In the data rows, 500 means zero.
Here are some numbered points:
[499 449 556 498 387 528 399 418 534 532 508 581 653 521 379 380 572 485
 396 363 474 664 455 482 601 404 407 614 186 557 287 619 432 617 409 414
 542] 0
[571 458 443 658 342 528 521 440 515 519 464 395 620 478 497 403 534 596
 446 580 417 432 487 415 492 429 430 532 435 436 280 534 452 602 463 462
 460] 1
[405 352 566 643 199 508 428 688 749 639 910 596 450 598 802 472 345 438
 393 214 401 581 145 425 574 578 489 372 636 695 752 373 649 483 456 310
 408] 2
[731 430 667 657 392 627 495 489 389 520 644 611 554 475 339 690 529 368
 578 577 580 380 746 030 517 472 221 324 358 587 504 389 255 680 614 685
 444] 3
[730 396 678 497 280 511 799 504 641 446 657 465 266 322 465 544 299 542
 425 398 549 425 348 527 325 341 382 472 687 345 583 254 658 581 490 182
 466] 4
[308 373 324 360 501 554 633 455 420 682 515 256 722 548 428 464 639 513
 614 646 743 355 532 739 525 590 763 335 314 615 547 333 497 443 366 735
 669] 5
[614 834 600 430 516 816 591 302 368 738 707 570 395 219 491 197 335 040
 495 619 480 488 359 617 528 541 490 442 600 426 837 514 560 517 449 270
 774] 6
[711 736 549 532 614 850 190 501 187 646 742 463 300 598 596 307 558 140
 828 999 434 650 760 328 692 466 501 506 600 400 347 513 505 803 303 443
 735] 7
[565 350 377 585 601 351 514 415 484 503 217 413 390 382 399 379 405 516
 405 499 310 560 525 489 401 402 501 622 558 380 312 587 462 481 407 489
 345] 8
[783 507 370 392 370 469 347 805 443 556 367 328 626 400 846 449 587 572
 379 519 429 371 510 536 461 569 334 908 598 515 298 475 389 459 525 376
 622] 9
[412 409 705 534 794 294 550 348 639 368 277 410 397 470 522 544 306 605
 508 299 607 594 307 356 393 440 457 614 539 328 545 585 573 510 544 610
 425] 10
[289 653 424 489 892 509 600 345 639 437 468 585 422 664 630 747 468 378
 567 444 583 755 497 318 539 660 467 301 577 405 624 581 568 573 650 641
 345] 11
[561 757 472 489 805 363 684 490 493 307 501 602 475 374 665 426 506 368
 393 645 679 371 562 461 190 559 579 354 616 827 706 494 360 064 558 808
 465] 12
[164 999 571 307 447 593 419 572 717 147 480 800 527 604 279 567 402 319
 508 636 443 555 183 882 536 696 295 565 760 677 741 789 533 275 620 530
 275] 13
[348 390 702 301 371 373 135 726 307 797 634 555 363 426 124 734 316 426
 743 551 390 350 514 649 793 623 491 724 692 351 811 532 543 324 767 734
 505] 14
[427 445 759 613 795 306 505 312 583 344 435 476 537 504 545 488 360 592
 577 365 613 554 364 322 501 448 496 538 467 400 581 648 526 459 544 701
 502] 15
[639 525 405 583 235 604 622 382 466 382 387 555 574 860 662 912 728 589
 279 581 248 483 753 354 428 581 579 186 673 414 520 437 431 832 545 480
 601] 16
[597 234 603 463 245 462 500 496 603 388 498 377 418 702 374 409 620 498
 420 636 577 600 351 580 350 343 498 614 358 672 173 423 451 590 238 647
 490] 17
[374 566 560 537 616 483 450 336 628 322 519 542 499 671 498 477 599 573
 512 580 634 653 360 531 531 442 483 606 322 376 257 641 548 500 510 496
 457] 18
[518 397 399 315 694 730 617 762 548 198 383 736 573 652 546 623 663 532
 557 224 827 478 701 643 491 460 436 321 222 602 376 337 423 597 253 227
 437] 19
[579 390 797 531 573 366 613 477 649 374 766 513 641 611 744 809 459 536
 569 406 734 487 543 207 537 575 360 396 532 500 684 383 472 454 716 784
 496] 20
[570 230 400 641 315 478 782 451 658 558 799 535 586 319 434 543 316 458
 370 468 484 259 435 646 553 512 379 424 608 201 699 295 496 166 574 340
 323] 21
[506 384 400 338 680 740 638 717 537 180 388 760 555 657 555 599 660 534
 553 174 819 497 687 643 487 440 437 351 248 599 388 348 422 623 273 223
 449] 22
[319 623 584 604 585 544 458 319 536 352 556 545 472 559 444 468 614 666
 511 605 623 473 268 568 528 430 503 572 291 270 349 618 586 470 616 403
 503] 23
[703 735 457 350 275 290 548 577 416 524 610 577 656 237 456 390 697 532
 201 518 398 496 620 607 316 482 580 701 420 858 376 547 369 122 676 579
 656] 24
[456 552 508 485 567 625 619 276 353 595 505 169 493 516 473 248 613 593
 686 819 705 492 472 604 458 402 737 400 343 475 330 435 644 708 275 543
 785] 25
[368 626 480 694 794 537 544 405 457 411 312 566 477 487 586 553 436 525
 580 458 613 315 463 266 395 574 527 203 481 557 730 522 447 476 575 613
 378] 26
[359 618 646 451 590 439 559 403 629 576 379 173 438 514 664 653 418 650
 664 500 621 605 239 351 471 582 431 520 689 425 620 497 709 770 695 682
 526] 27
[468 172 456 703 501 384 266 508 485 532 391 502 616 571 511 336 424 572
 467 371 276 491 591 433 659 418 591 574 436 435 432 611 434 461 281 482
 413] 28
[463 425 686 272 525 493 323 705 402 653 411 763 058 376 382 587 389 286
 370 017 515 564 347 515 382 523 576 546 436 639 774 427 555 491 480 372
 591] 29
[500 347 715 305 481 626 435 656 402 308 343 526 564 606 353 632 592 722
 733 342 733 335 645 645 592 410 517 541 312 421 433 436 515 726 368 401
 606] 30
[552 521 479 574 455 488 454 403 398 581 340 463 676 371 362 360 528 580
 430 437 385 437 547 446 501 421 501 590 328 501 366 633 418 570 491 485
 573] 31
New points follow, each followed by the numbers of its five nearest points above, looking only along the 8 directions in which the numbered points spread most, smallest number first.
[708 257 490 446 582 322 420 618 563 418 337 494 489 545 682 533 341 451
 393 280 287 626 637 560 572 470 433 757 773 283 466 553 463 481 350 375
 475] 0 1 8 28 31
[507 621 249 623 540 712 469 493 353 580 289 613 674 495 488 460 568 396
 447 411 381 444 681 332 485 561 482 267 351 700 521 559 313 656 450 489
 478] 0 1 3 16 31
[328 424 639 557 516 393 491 533 649 421 275 206 537 581 501 641 329 719
 767 564 593 470 319 381 507 561 376 496 741 494 603 511 609 682 523 805
 318] 10 15 23 26 27
[256 418 243 216 700 524 636 629 639 571 642 522 813 550 430 619 537 484
 749 338 666 725 765 743 891 639 489 411 365 533 541 486 545 411 555 514
 365] 5 23 26 29 30
[346 373 406 361 182 561 325 753 606 655 478 498 327 510 316 722 366 375
 516 527 495 331 186 694 575 686 192 720 659 330 624 389 507 464 642 501
 290] 2 14 21 28 29
[565 574 552 504 829 261 473 555 471 422 164 385 348 272 765 503 405 653
 465 433 665 318 285 423 282 536 431 759 596 402 536 522 503 303 660 592
 493] 8 10 15 23 26
[533 491 197 378 499 338 667 607 432 860 440 293 366 216 233 825 577 690
 592 525 479 625 769 276 477 581 371 531 466 450 362 350 515 590 999 630
 285] 1 3 20 28 31
[700 698 510 550 324 340 260 481 311 265 375 654 537 715 737 708 768 741
 209 679 083 393 771 508 495 517 665 698 737 285 327 683 441 433 699 409
 712] 0 1 9 28 31
[208 378 407 383 396 470 309 615 542 639 640 768 436 625 263 632 396 163
 451 454 401 452 349 795 696 710 462 570 563 486 814 534 433 119 573 673
 325] 2 13 14 21 29
[266 412 235 241 715 526 625 628 630 571 647 531 812 559 401 595 532 477
 717 332 622 739 729 738 855 639 491 428 383 549 550 491 539 398 549 521
 384] 5 23 26 29 30
[402 367 307 510 377 664 374 494 354 722 338 312 391 713 416 551 580 303
 579 784 477 350 483 520 460 604 606 356 504 534 538 371 390 662 324 755
 546] 1 3 5 25 31
[470 367 408 464 346 594 449 601 330 750 487 520 000 394 404 609 548 362
 409 544 621 141 239 590 259 573 615 490 442 419 649 150 515 415 522 439
 555] 2 4 5 21 29
[242 970 558 544 207 483 357 639 371 772 786 494 431 181 379 237 498 825
 608 475 204 489 424 604 533 515 895 362 668 899 706 604 857 471 705 276
 620] 6 9 21 29 31
[654 333 914 457 093 343 623 662 626 444 820 372 607 327 175 542 195 635
 737 570 423 370 536 577 635 418 301 608 956 460 774 432 617 443 551 544
 364] 2 4 14 21 29
[852 360 793 379 290 356 672 473 652 398 813 620 629 408 297 566 521 324
 318 472 684 606 607 300 366 375 240 584 314 818 390 350 274 343 597 824
 505] 1 3 9 24 31
[483 623 462 358 717 643 354 781 474 333 509 648 184 657 634 791 720 572
 668 622 762 485 533 495 438 545 396 543 452 469 341 315 530 550 617 402
 416] 11 18 22 26 30
[319 519 183 604 567 710 338 432 504 699 189 492 603 834 708 533 481 214
 445 427 292 666 477 267 587 710 488 253 507 645 619 621 377 913 326 622
 448] 3 11 16 18 26
[588 825 571 451 512 783 583 275 357 725 735 559 424 211 484 216 271 045
 499 621 489 477 348 591 532 537 481 442 611 406 831 517 564 506 439 271
 805] 2 4 6 7 21
[278 710 300 497 773 663 491 423 670 412 563 684 482 827 623 669 619 323
 542 533 554 873 535 391 605 614 417 315 383 531 383 606 503 659 532 533
 342] 11 16 18 23 26
[382 645 455 786 801 818 272 663 221 427 670 540 632 321 279 119 469 700
 999 774 598 311 883 472 894 377 531 326 393 414 444 566 554 553 352 281
 333] 5 7 25 30 31
[401 459 551 402 595 420 337 719 381 554 467 773 000 416 336 544 436 431
 466 266 441 579 463 584 323 444 764 449 566 602 658 395 654 393 444 303
 421] 0 2 4 23 29
[768 316 256 567 488 427 479 622 527 528 308 347 478 404 834 400 406 444
 346 522 403 426 457 488 375 508 316 762 700 372 342 440 387 432 401 398
 432] 1 8 9 28 31
[363 563 551 546 639 477 465 346 601 297 530 540 497 646 499 482 615 602
 510 580 609 644 343 532 535 442 465 604 303 339 235 613 562 503 511 497
 471] 0 8 18 23 31
